One vector is turned by the same rotation once a step. Each row is the vector after some number of steps, and that number follows the row.
The counts run from 0 to 181.
[ 80 111 110 127 131 138 113 142 151 189 154  81 114 105 120 125  73 136
 123 158 144 144  81  95 145 103 122  99 120 109  76 113 176 160 146 118
 132 117 121 135 161 137 103 130 139 113 124  76] : 84
[ 93  73 176 151  96  86 128 189 153 139 120 143 152  93 127 131 152 159
 167 152 121 144 160  81  96 149 153 112 155 136  91 115 110 145 124 159
 117 110  98 154 113  91 118 126 121 117 108 142] : 145
[ 93 102 125 148  74 119 170 169 118 170 129 138 142 111 143 122 142 140
 151 139 102 154 132  87 127 163 120 117  84  98 106 135 131 129 162 109
 167 121  58 180 157 141 136 132 158  98 130 144] : 57
[ 96 124 114 184  93 150 142 137 102 192 151 124 122 142 136 176 127 130
 141 131 139 144 118  92 137 125 158  97  97  79 124 117 109 161 188  93
 156 127 100 158 144 139 148 123 163 113 121  99] : 62
[ 72 102 163 141 125 101 143 170 161 141 178 117 140  89 145 120 130 167
 110 132 113 143  96 109 132 108 131  99 157 133 103 139 157 153 127 151
 135  77 109 132 127  60 145 115 115 162 136  81] : 5
[ 80 109 148 134 131 100 129 165 155 164 149 114 140 150 196 142  98 174
 137 140 115 149  89  87 154 110 100 137 135 131 105 150 144 138 142 103
 132  71 153 152 113 103 110 150 160 172 128  89] : 171
[ 78 110 134 151 117 130 172 146 100 159 133 116 173 148 198 136 131 139
 149 142 117 130 140  78 152 144 110 121 101 108 117 148 122 118 189 108
 178 111  98 154 156 154 153 110 161 111 138 120] : 48
[ 72 123 175 125 117  85 109 138 170 124 136 112 150  83 128  86 135 179
 128 134  97 144 139  91 114 133 120 142 142 107 145  94 145 112 117 156
  90 115 126 162 102  80 141 132 121 178 125  98] : 15
[110 110 148 170 131 127 114 174 140 159 140 136 133 105 162 164 157 186
 154 143 140 135 129  99 139 109 132 107 162 103  78 134 110 171 138 119
 140  76 157 142 100 101 128 133 154 135 100  76] : 157
[ 95 123 166 136 112  93 123 151 169 137 157 133 131  60 115 107 145 178
 123 130  99 143 111 109 114 117 136 124 148  97 128 102 137 130 113 153
 110  83 112 161 104  56 136 139 108 174 116  96] : 7
[ 92  80 148 181 109 120 139 190 134 128 137 132 166 113 152 151 157 153
 146 138 146 130 150 100 124 131 143 105 159 141  81 155 107 172 136 150
 149 101 108 130 135  97 147 105 118 101 113  96] : 143
[ 75  81 153 164 133 128 166 135 106 104 147 111 180 151 171 149 146 106
 120 156 139 116 153  67 144  95 169  92 133 163 102 112 148 135 153 153
 130 114  99 137 150 120 151 102  98 106 116 117] : 127
[ 96  79 171 172  98 100 139 195 148 139 129 140 167  96 141 130 158 156
 158 143 133 143 159  95 106 153 138 110 144 146  76 140 122 160 121 158
 137 104 101 146 131  82 138 108 122 112 110 123] : 144
[ 74 115 105 131 120 149 108 134 148 161 161  55 122 125 128 131  79 133
 100 147 145 146  89  96 174 113 113 120 109 139  89 129 171 156 121 126
 124 124 133 138 167 125 101 118 120 129 120  54] : 91
[ 95 136 144 173 140 130 118 132 140 134 133 125 188 100 180 111 167 184
 100 117 132 125 145 105 153 142  76 134 130  93 163 149 123 107 129 131
 144  96 146 157 131 112 172 118 137 149 119  58] : 27
[ 94 112 115 174  61 125 118 154 131 181 142 110 105  91  78 140 124 137
 136 137 128 160 102 110 125 173 122 120  85  93 104 122 107 164 129 121
 135 146  92 180 150 121 113 130 156 111  98 101] : 72
[ 59 115 164 111 128 107 125 122 141 122 121  87 185 160 175  92 120 159
 132 140 109 132 173  60 139 145 110 154 120 127 164 114 127  90 162 134
 114 130 133 157 122 124 140 123 145 168 133  94] : 31
[ 80 123 105 152 134 161 113  98 132 137 158  70 129 134 129 137 112 131
  78 143 162 131  97  97 184 106 112 123 104 140 107 112 156 143 113 132
 110 115 154 137 144 140 115 113 127 138  97  41] : 98
[ 96  99 162 169 108 106 132 139 130 115 116 142 149 122 116 146 172 145
 152 150 129 139 175  80  92 126 183 108 156 126 113  69 106 139 155 161
  97 117 119 163  95 106 139 134 124 118  90 125] : 139
[ 81  84 154 192 117 124 136 135  94 104 142 125 167 166 137 160 154 114
 124 145 147 126 177  77 132 117 188 112 134 150 120  99  98 154 155 161
 105 136 116 149 126 104 143  99 112 124 100 110] : 133
[ 85 112 111 141 109 133 130 125 115 191 146 115 113 135 116 152  83 135
 153 148 132 150 115  72 122 112 177  97 112  90 110  75 126 152 193 102
 125 142 110 157 138 149 123 139 161 121 134 117] : 68
[108 133 137 166 103 123 152 128 117 149  99 142 162 110 161 115 189 149
 134 125 108 135 162  82 129 158  96 147 103  85 152 111 101  90 147 114
 150 114 100 185 124 144 162 141 157 125 104 118] : 43
[111 129 143 152 107  82 132 129 159 158 116 127 125 105 148 131 149 189
 131 132  99 157  94  97 124 129  92 168 124  94 134 114 127 110 109 118
 115  82 152 198  91 105 109 174 160 167  87 104] : 174
[ 81  94 173 123 118  98 104 158 150 157 132 108 136 158 149 150  96 172
 167 146 122 146 137  84 145 127 137 148 154 142 100 128 120 149 164 126
 108 110 164 146  98  91  87 136 158 179 111 100] : 162
[ 90  91 149 169 130 127 174 148 120 108 149 121 185 121 177 130 166 118
 121 159 131 110 151  69 123  93 152  84 148 152  91 109 152 133 135 147
 144 100  92 140 152 113 159 109  99  91 124 116] : 128
[102 104 142 176  99 124 154 115 121  89 124 110 169 119 123 116 179 109
  84 133 128 128 139  94 147 136 120 135  85 163 117 102 141 115  80 163
 109 122 102 175 139 116 132 116  97 116  79  99] : 116
[ 99 115 150 128 151 115 129 166 151 174 145 126 139 120 184 144 121 197
 156 150 119 137 103  87 145 100 113 128 161 117  92 137 132 147 138 108
 133  76 162 143 104 103 124 153 169 160 118  91] : 164
[ 97 108 151 182 125 122 167 148 130 115 138 136 177  87 159 127 192 137
 119 149 129 112 150  76 111  99 149  94 142 133  78 107 135 133 119 157
 133  90  82 149 139 117 159 127 102  89 105 121] : 129
[ 92 107 135 136  69 107 156 151 126 169 123 132 133 112 128 115 141 135
 157 129 101 159 135  78 111 160 132 129  85  94 117  97 113 115 162 117
 161 129  70 184 133 139 123 147 155 104 116 155] : 58
[ 91  98 137 138  65 112 141 146 132 182 131 115 113 118  93 131 108 134
 157 155 117 154 122  81 111 163 143 127  90 109 115  87 122 133 166 120
 137 156  87 188 137 123  98 142 160 113 125 141] : 66
[ 93 134 148 163 105 128 139 131 135 133 108 125 181 115 161 114 182 163
 121 120 109 143 175  93 140 173  87 155  93  91 159 133  94  92 129 130
 136 119 121 181 120 133 159 127 155 143  99  98] : 36
[100 114 147 140 135  94 147 165 159 171 137 114 145 119 194 133 131 188
 139 128 113 144  79  91 148 114  84 136 138 116 100 139 151 127 127 105
 150  64 138 152 115 102 123 156 159 151 123  91] : 172
[100 120 108 170 128 144 135 119 131 116 148  94 158 104 150 121 161 119
  66 141 142 130  99 106 172 121  97 124 105 151 102 131 152 122  74 146
 126 114 120 157 152 128 131 114  99 109  89  63] : 107
[ 76 103 158 134 127  97 116 157 141 156 137 109 147 171 179 151 100 163
 146 147 125 154  97  94 165 121 109 152 124 137 116 145 136 133 154 103
 116 102 170 145 108 100 106 137 164 179 124  91] : 170
[ 97  92 160 162 113 101 152 170 140 133 124 140 160  88 139 129 179 142
 153 147 109 126 160  76  94 130 145  97 156 133  81 109 127 138 125 157
 139  99  76 158 133  98 148 132 108 102 105 143] : 137
[ 72 110 166 146 128  89 131 166 159 130 156 115 160  72 152  97 132 177
 119 126 108 136 107 113 131 129 101 137 142 129 126 161 150 127 108 152
 124  91 118 144 124  63 150  98 112 160 134  70] : 13
[ 87  90 153 186 124 131 119 154 111 125 139 134 156 154 148 174 146 137
 147 149 148 134 173  94 118 114 187  92 151 130 115 115  89 176 171 145
 115 120 137 132 121 100 147 112 129 125 102  99] : 141
[ 89 111 166 165  99  99 114 125 140 127 169 123 118 110  93 140 147 148
 124 130 122 156 114 123 120 126 166 127 128 120 144  95 109 155 129 169
  85 109 129 160  91  58 127 119 122 194  91  93] : 1
[ 95  94 159 180 120 122 114 134 120 117 126 131 152 144 130 160 160 139
 149 148 143 134 185  79 115 113 187 104 154 128 116  88  93 156 160 152
  95 116 128 147 108  96 141 122 122 128  96 112] : 140
[ 93 105 161 147 144 112 107 160 148 165 138 133 130 141 164 156 136 185
 158 144 129 139 130  76 133 103 153 109 177 106  91 115 110 166 164 125
 118  73 157 137 102 100 128 136 153 155 111  92] : 156
[ 82 115 112 149 121 150 118 126 135 137 150  69 141 117 131 132 124 127
  81 145 154 133  86 103 182 113  92 125 104 149  98 133 164 147  85 135
 121 114 132 138 161 127 123 118 110 124 109  45] : 99
[114 114 124 190 123 138 152 105 118  93 129 111 168 103 138 124 191 119
  74 133 138 121 134  97 151 125 115 125  85 148 112 118 135 117  77 151
 116 108 112 174 143 114 144 116  98 112  85  87] : 115
[ 93 120 123 165  97 135 143 113  91 161 124 129 148 173 136 160 128 129
 159 134 115 148 155  79 137 145 158 121  87  86 149  94  92 121 201 114
 127 138 121 172 121 149 145 135 172 125 106 120] : 53
[ 60 122 160 156 125 117  90 115 136 130 158 106 145 137 136 141 121 162
 106 133 134 145 125 108 150 106 144 125 146 115 166 118 129 155 147 144
  88 106 153 136 103  65 144 108 126 182 122  54] : 10
[102 108 135 191 109 124 156 111 113 100 129 135 173 112 123 130 208 115
  95 136 130 126 155  90 130 125 148 119 107 134 118  98 121 119  88 156
 118 117  91 175 128 109 155 128  93  99  76 108] : 123
[ 66 107 154 132 120 125 143 123 124 133 117 102 183 172 191 122 121 136
 140 139 120 138 165  68 151 146 118 145 109 116 164 126 125 101 190 124
 128 135 125 154 133 143 147 109 158 150 137 103] : 39
[ 77 118 109 128 114 147  89 122 138 158 153  60 113 145 106 135  80 126
 104 152 150 143  98  93 170 117 125 123 102 137 107 106 153 158 123 121
 103 144 150 144 154 130  92 112 129 137  97  48] : 90
[102  91 155 186 103 109 139 120 107  98 126 126 163 141 118 148 171 122
 126 148 132 131 181  82 117 127 187 114 124 147 130  80  95 145 138 168
  95 134 114 157 115 102 139 113 107 121  83 114] : 132
[ 93 100 129 157  61 117 137 171 129 181 142 117 123 108 107 130 120 136
 153 144 115 160 112  96 120 173 129 124  74 101 109 125 118 145 155 115
 144 148  80 176 155 127 110 130 153 102 121 128] : 65
